In the rows, 128 means zero.
Each path below is one point turned by a fixed rotation once a step. After each direction that follows a path, write how fast that rotation turns it, in degrees each step (0 if it stays still).
Each turn is a multiple of 5 degrees from 10 to 175, or 0.
Each row of a path follows its step; steps can be skipped.
Rotation 1:
step 0: [123 129 127 117 125 116 135 117 113 116 126 122 134 131 140 139 123 127
 117 125 127 104 123 125 137 127 131 123 117 139 137 143]
step 1: [135 134 124 124 139 137 129 133 121 138 132 113 139 136 127 119 127 118
 116 133 135 110 135 133 150 117 132 114 132 131 126 135]
step 2: [119 133 141 137 141 134 134 125 127 131 144 110 123 121 141 116 134 129
 135 121 130 114 115 129 139 126 121 133 137 135 119 137]
step 4: [130 138 142 119 120 129 145 115 116 109 136 129 116 123 138 119 129 122
 124 136 131 115 142 127 125 118 127 118 127 124 138 128]
step 6: [127 145 151 125 125 129 116 134 136 134 128 115 134 117 145 119 125 136
 121 124 134 125 124 134 144 129 138 116 122 128 126 136]
step 7: [126 135 138 121 120 116 124 130 113 132 143 106 127 128 129 124 127 133
 132 128 107 116 133 141 126 143 124 127 130 134 124 137]
step 9: [131 135 130 113 133 144 133 130 113 140 133 134 127 126 130 121 128 116
 124 133 123 100 121 122 135 118 124 121 125 119 127 141]
step 10: [126 131 134 138 134 138 120 126 127 125 137 110 125 137 142 113 127 128
 121 119 128 108 114 132 132 114 138 135 117 122 128 123]
step 12: [134 149 136 135 129 120 134 121 117 122 138 120 127 123 129 119 110 119
 119 138 122 123 142 133 138 120 123 133 139 135 143 128]
Speeds:
[130 131 130 126 127 129 129 130 128 125 128 133 129 130 129 130 135 125
 128 128 125 126 126 125 121 121 129 128 122 127 127 127]
70
[128 124 135 129 131 130 123 131 127 131 126 127 125 123 130 130 124 126
 127 124 130 126 125 129 123 131 132 132 126 127 129 130]
100
[126 125 129 128 129 130 129 128 126 125 129 128 126 130 128 135 126 130
 125 132 125 130 136 126 127 126 128 129 129 128 134 135]
90
[126 129 128 129 128 122 129 129 125 124 127 133 126 128 127 126 119 126
 128 131 126 125 128 126 122 130 128 124 131 132 127 126]
85
Rotation 2:
step 2: [140 116 118 119 119 125 119 124 129 126 130 138 128 125 140 128 140 139
 124 126 126 125 119 115 137 128 135 124 134 126 130 142]
step 3: [140 136 116 126 110 129 120 135 125 129 131 113 127 132 140 133 133 117
 132 137 131 129 125 129 125 122 139 133 127 133 140 135]
step 5: [144 121 124 125 129 135 138 139 129 130 139 138 130 131 129 130 128 129
 134 120 126 132 137 131 133 133 133 140 149 126 127 116]
step 6: [129 119 115 133 130 145 119 129 125 123 134 129 127 124 131 125 144 132
 124 127 127 132 133 122 125 136 150 124 127 118 128 118]
step 7: [135 134 116 130 132 125 122 135 125 130 143 115 111 125 138 127 124 139
 138 133 129 120 121 128 125 128 134 116 125 122 130 124]
step 8: [151 121 125 124 131 123 120 130 123 115 130 130 120 127 127 128 130 125
 141 130 126 120 128 132 124 138 124 128 130 129 120 147]
step 9: [144 130 126 129 127 135 124 124 131 128 135 123 144 145 133 125 128 127
 130 125 132 116 139 128 126 134 131 141 137 118 141 138]
step 11: [136 125 112 124 124 127 130 129 132 139 137 122 113 132 135 119 127 129
 125 131 121 138 119 129 143 144 129 131 139 132 126 127]
step 12: [142 112 127 126 133 136 121 135 127 124 139 121 126 132 128 128 135 118
 131 126 128 139 125 124 120 140 132 117 125 142 139 128]
Speeds:
[123 137 127 124 127 129 127 127 126 127 128 128 128 127 128 129 130 133
 129 128 128 133 124 125 130 130 135 128 130 126 128 130]
90
[124 121 127 127 132 129 129 129 125 136 129 128 123 127 130 126 129 131
 126 124 128 129 128 126 128 132 131 126 126 130 126 124]
70
[129 125 127 121 128 123 127 128 128 126 129 129 131 125 125 125 129 129
 129 125 133 133 128 128 128 132 122 127 135 127 127 129]
110
Rotation 3:
step 0: [125 121 133 127 129 117 141 119 137 141 137 115 125 135 126 129 125 126
 126 129 131 129 108 125 121 117 111 128 119 132 131 136]
step 1: [121 110 133 128 118 132 138 130 123 139 143 132 130 142 127 129 117 122
 128 137 135 131 118 131 122 115 119 127 115 127 127 125]
step 2: [122 118 133 131 126 145 131 120 127 132 139 127 138 133 133 126 131 142
 128 141 134 131 119 126 122 124 122 126 111 133 118 118]
step 3: [123 131 134 139 127 128 137 111 128 138 132 131 139 122 129 120 136 129
 121 145 129 128 116 130 113 130 120 115 116 126 127 124]
step 4: [132 118 137 128 118 129 135 122 136 141 128 133 123 132 133 133 134 126
 117 150 126 131 129 127 107 129 126 116 124 123 132 128]
step 6: [118 126 136 138 124 128 118 124 133 153 135 130 134 134 127 125 121 120
 123 137 135 140 114 126 123 134 118 137 127 131 133 126]
step 7: [117 135 128 132 114 134 128 124 123 148 129 127 130 140 137 134 121 133
 119 141 139 136 135 120 123 128 122 134 117 129 132 118]
step 10: [124 115 132 116 129 121 145 118 132 145 132 118 123 141 131 130 115 128
 129 140 128 138 129 130 123 120 126 129 118 132 132 133]
step 11: [124 113 132 128 132 128 129 118 128 146 143 126 128 148 127 128 128 133
 136 136 135 131 116 130 131 121 114 126 122 138 121 130]
Speeds:
[129 132 129 130 128 128 123 134 129 132 122 124 129 129 129 124 130 127
 128 131 131 130 129 122 126 130 131 130 133 125 131 126]
35
[127 128 128 129 124 126 126 131 123 126 130 127 133 128 126 130 126 131
 124 127 136 130 127 130 130 128 127 131 129 130 122 123]
70
[129 130 128 132 122 127 128 126 129 129 123 128 133 127 128 125 129 126
 131 125 130 127 122 130 130 129 124 124 131 133 130 133]
125
[132 124 131 127 126 132 127 129 125 130 127 131 124 130 132 127 131 134
 132 128 128 128 129 125 132 124 132 126 131 134 125 128]
120
[125 134 132 129 125 129 127 127 130 132 129 131 123 128 132 132 124 128
 122 124 125 128 128 129 131 133 129 129 131 129 127 127]
35
[127 132 128 131 129 131 133 126 122 127 126 128 130 124 131 128 130 132
 128 131 130 125 131 129 124 133 131 126 127 125 125 133]
70
Rotation 4:
step 1: [137 135 127 111 128 137 131 150 118 129 130 130 127 131 129 128 137 141
 114 141 129 133 127 131 130 124 115 126 132 120 117 130]
step 2: [132 126 122 137 146 128 119 138 130 136 136 121 124 137 122 130 134 135
 118 122 141 138 139 139 122 138 124 125 135 125 114 123]
step 3: [143 122 129 122 136 127 133 125 133 131 137 116 127 121 127 124 127 137
 133 135 139 141 138 117 144 136 116 122 136 114 122 132]
step 4: [131 129 137 116 140 123 118 127 123 127 133 112 121 131 145 126 137 130
 125 134 127 126 127 139 132 132 112 128 124 126 116 143]
step 6: [126 138 128 110 126 127 145 125 123 133 126 122 119 120 140 125 132 141
 128 131 138 142 140 126 117 129 122 129 134 120 134 140]
step 7: [126 128 121 131 132 125 121 132 143 136 115 126 117 127 142 129 139 141
 113 131 129 127 128 141 124 118 120 129 142 120 124 138]
step 8: [126 118 127 143 136 133 136 121 124 141 126 118 118 122 120 117 141 136
 121 118 137 129 134 127 132 124 131 130 129 108 126 139]
step 9: [125 126 135 129 128 119 139 116 126 134 123 110 138 123 148 123 131 115
 123 129 133 135 130 133 130 127 125 122 139 114 125 135]
step 10: [127 120 122 128 133 125 131 135 131 132 117 123 127 121 139 140 134 118
 118 121 124 123 126 126 136 123 132 127 125 128 120 159]
Speeds:
[128 127 132 128 129 131 129 122 125 126 128 121 129 129 127 128 122 124
 131 126 124 124 128 132 133 128 127 129 128 128 125 132]
70
[130 130 125 128 130 125 123 124 131 128 125 127 134 134 132 126 126 130
 130 129 129 128 126 130 128 126 133 124 135 128 127 125]
160
[131 127 127 133 132 131 133 124 127 130 134 132 131 126 129 128 127 129
 133 129 135 126 127 129 125 131 132 132 130 127 129 128]
125
[127 127 130 123 125 131 127 124 129 128 129 130 128 127 123 132 128 133
 126 128 128 135 124 134 126 125 131 130 129 130 130 131]
60
[123 129 128 134 127 124 129 123 126 129 126 131 128 128 130 128 130 127
 128 126 124 128 127 125 125 123 126 129 131 124 132 134]
25
Rotation 5:
step 0: [110 145 116 139 121 151 129 126 130 125 123 131 136 120 131 118 119 141
 118 119 127 132 133 126 135 125 123 138 134 138 130 133]
step 1: [126 129 116 133 134 140 125 122 125 147 122 124 135 123 116 119 121 128
 128 129 116 128 122 127 143 115 117 142 131 138 146 133]
step 2: [131 116 123 131 128 147 121 112 122 124 128 122 117 124 115 127 119 141
 131 132 123 135 137 136 125 116 126 137 135 141 141 117]
step 3: [119 125 124 141 134 136 126 130 145 120 133 121 113 126 117 125 118 135
 123 121 123 127 132 111 126 110 120 126 130 145 131 124]
step 4: [122 127 124 147 141 133 117 133 122 138 136 108 132 119 111 128 130 134
 129 134 127 113 126 124 120 120 125 126 121 144 127 126]
step 5: [112 133 121 144 129 138 129 122 115 125 124 134 123 116 126 129 130 147
 138 121 139 114 125 135 121 117 130 126 122 144 126 121]
step 8: [110 130 115 132 126 146 126 128 139 136 123 135 136 123 133 123 116 137
 121 115 131 128 144 125 120 125 128 137 139 143 125 128]
step 10: [124 122 109 132 133 146 136 123 118 126 132 127 124 133 113 128 120 140
 132 133 125 128 122 140 120 122 129 144 137 141 144 120]
step 12: [129 128 127 144 130 140 117 140 124 132 132 114 123 123 110 127 125 131
 113 134 126 113 126 120 117 112 130 135 122 130 126 118]
Speeds:
[123 123 125 132 130 124 129 130 131 128 129 130 126 128 129 128 127 129
 126 119 126 132 127 125 135 127 128 128 127 125 126 129]
135
[134 125 123 130 134 128 131 130 122 133 129 127 130 129 126 129 129 127
 130 125 126 129 128 127 126 134 129 128 127 130 131 129]
125
[126 128 134 132 130 123 129 129 125 126 124 126 126 127 129 130 124 125
 134 127 126 124 131 127 128 128 127 126 125 131 125 122]
40
[129 125 125 131 132 126 123 128 130 124 131 131 124 130 122 133 131 129
 127 132 128 128 125 127 126 127 121 127 128 128 130 125]
45
[136 125 129 126 125 131 123 126 129 133 125 134 127 127 126 128 124 128
 126 125 128 127 132 125 129 127 126 126 127 125 127 125]
65
Rotation 6:
step 2: [117 134 139 122 133 128 129 125 117 123 139 134 133 129 127 141 137 122
 117 135 127 136 133 133 122 142 117 129 136 127 136 127]
step 3: [140 119 120 130 110 132 112 130 122 129 127 142 125 133 135 136 124 124
 138 132 122 129 127 130 132 120 128 141 125 128 133 126]
step 4: [136 133 122 116 139 134 130 138 127 116 125 114 125 124 119 120 121 126
 126 130 131 115 132 124 133 121 132 124 121 118 130 141]
step 5: [118 125 134 133 128 123 138 116 117 127 132 121 145 123 122 126 136 133
 117 137 122 130 121 134 127 131 126 140 128 125 115 128]
step 6: [130 121 125 127 119 143 130 118 140 131 141 134 129 144 130 130 127 126
 143 129 122 126 127 121 121 131 124 131 139 133 130 126]
step 8: [120 117 130 135 128 116 127 141 125 131 132 137 131 125 124 134 134 130
 114 142 127 119 138 131 129 125 136 132 124 123 117 135]
step 9: [139 127 136 134 123 146 127 123 127 126 127 120 137 135 123 131 123 116
 129 141 126 128 129 121 122 120 129 118 126 128 128 111]
step 10: [125 122 121 126 126 125 118 119 135 120 122 118 127 110 122 120 116 129
 141 125 137 133 120 124 126 137 130 136 136 125 128 134]
step 12: [137 120 138 136 130 137 124 123 133 129 125 137 134 127 129 133 139 123
 124 125 127 123 121 124 133 124 124 114 122 149 122 127]
Speeds:
[128 129 130 131 130 130 128 127 130 126 127 131 131 131 130 126 123 125
 128 127 129 133 129 128 124 130 120 130 130 123 123 128]
95
[127 123 129 134 126 133 125 127 130 126 126 122 123 129 127 128 129 127
 129 124 126 126 131 135 127 127 125 129 127 128 132 128]
115
[126 129 129 133 127 130 129 132 124 126 131 129 127 124 129 128 124 122
 131 129 124 128 127 127 134 129 131 127 123 122 128 126]
70
[132 125 126 126 129 126 123 130 123 127 126 124 128 126 128 133 123 127
 125 133 131 130 129 129 123 123 130 128 128 124 130 125]
65
Rotation 7:
step 0: [134 125 119 123 140 124 125 126 126 136 129 129 153 134 121 135 135 129
 110 135 130 122 117 125 122 128 117 127 131 133 133 132]
step 1: [128 133 132 124 140 124 135 129 135 137 127 121 136 126 121 125 142 115
 132 137 115 128 138 125 123 140 125 120 134 142 137 124]
step 3: [133 123 132 123 135 124 132 125 127 124 134 125 149 121 125 109 142 132
 121 121 124 124 137 129 127 133 121 133 123 119 138 138]
step 4: [129 133 130 110 123 122 128 132 138 121 127 124 132 117 124 124 134 136
 120 125 128 128 143 136 127 127 119 111 124 142 134 118]
step 6: [120 125 115 118 121 129 141 133 141 125 134 130 132 114 120 128 147 129
 130 123 128 120 135 132 124 137 134 133 128 132 124 140]
step 7: [126 118 133 118 114 132 137 137 128 130 125 121 128 136 126 137 143 132
 131 121 134 111 136 133 134 117 129 122 118 132 140 125]
step 8: [130 130 117 126 119 116 144 117 119 129 131 136 144 137 124 136 143 130
 114 122 132 124 130 135 129 123 131 126 132 124 126 132]
step 9: [121 135 131 126 133 126 142 121 138 118 119 129 119 137 123 138 141 125
 125 127 127 118 146 133 127 141 129 129 138 131 132 125]
step 11: [137 127 132 127 129 129 139 118 132 118 120 133 136 130 141 118 139 132
 121 121 130 112 132 122 132 125 126 132 137 124 117 142]
Speeds:
[125 128 123 130 127 129 132 128 128 128 129 130 122 129 127 126 128 130
 131 136 129 132 132 126 123 133 128 132 128 127 131 128]
95
[127 127 130 127 128 132 123 128 127 126 133 130 127 123 133 124 131 136
 130 127 132 130 129 128 128 130 128 126 126 131 124 127]
45
[127 129 124 131 132 121 122 128 130 124 130 134 130 128 131 129 131 128
 128 127 130 127 127 126 128 126 130 132 130 128 131 134]
130
[128 127 129 127 127 130 130 131 130 128 128 127 130 130 136 133 125 128
 126 130 133 134 127 127 131 125 131 127 125 128 134 125]
135
Rotation 8:
step 0: [134 110 125 138 119 136 124 136 126 129 134 138 133 119 130 115 124 145
 134 134 123 114 126 134 131 122 129 133 134 137 109 126]
step 3: [126 124 124 135 113 125 127 136 150 128 138 128 124 142 130 135 127 131
 141 117 124 128 131 118 145 124 115 121 130 123 117 130]
step 4: [132 126 131 118 124 144 120 141 128 135 138 129 123 127 128 122 123 117
 146 133 133 117 136 123 133 124 114 125 143 138 126 137]
step 5: [110 117 133 136 125 137 127 137 124 125 129 138 133 133 142 128 123 119
 142 138 141 129 133 133 134 123 140 113 125 123 127 140]
step 6: [125 118 122 138 125 130 108 135 121 135 114 139 141 131 123 139 121 141
 145 130 135 128 132 132 119 128 118 122 129 122 121 124]
step 7: [126 134 117 126 136 135 125 144 148 142 115 130 140 128 134 133 125 122
 132 116 131 126 116 132 130 132 125 124 136 112 124 134]
step 8: [131 128 127 132 133 132 114 137 134 130 139 125 130 115 137 131 128 135
 136 118 122 109 129 140 129 135 127 128 121 132 124 152]
step 10: [147 119 132 123 129 131 126 138 122 124 123 123 135 110 114 134 126 121
 140 133 151 124 128 132 135 128 122 123 128 119 125 132]
step 11: [126 119 124 133 123 114 124 127 130 128 122 129 135 126 128 120 129 125
 129 124 130 116 126 128 146 124 134 110 129 103 117 135]
Speeds:
[126 126 128 125 132 131 128 130 122 129 125 123 128 132 127 132 130 128
 129 124 123 124 130 123 127 125 124 129 132 128 126 123]
130
[125 129 121 129 127 129 123 129 124 127 125 132 130 130 129 127 124 125
 126 130 125 126 121 132 125 126 132 128 129 131 126 125]
55
[123 127 127 128 129 131 130 126 126 126 124 132 129 123 125 128 132 128
 127 131 136 129 132 127 127 125 128 128 124 129 123 126]
80
[127 123 127 132 126 124 126 125 127 123 125 126 126 128 134 127 130 130
 131 128 121 133 131 128 125 127 128 130 124 127 124 131]
120
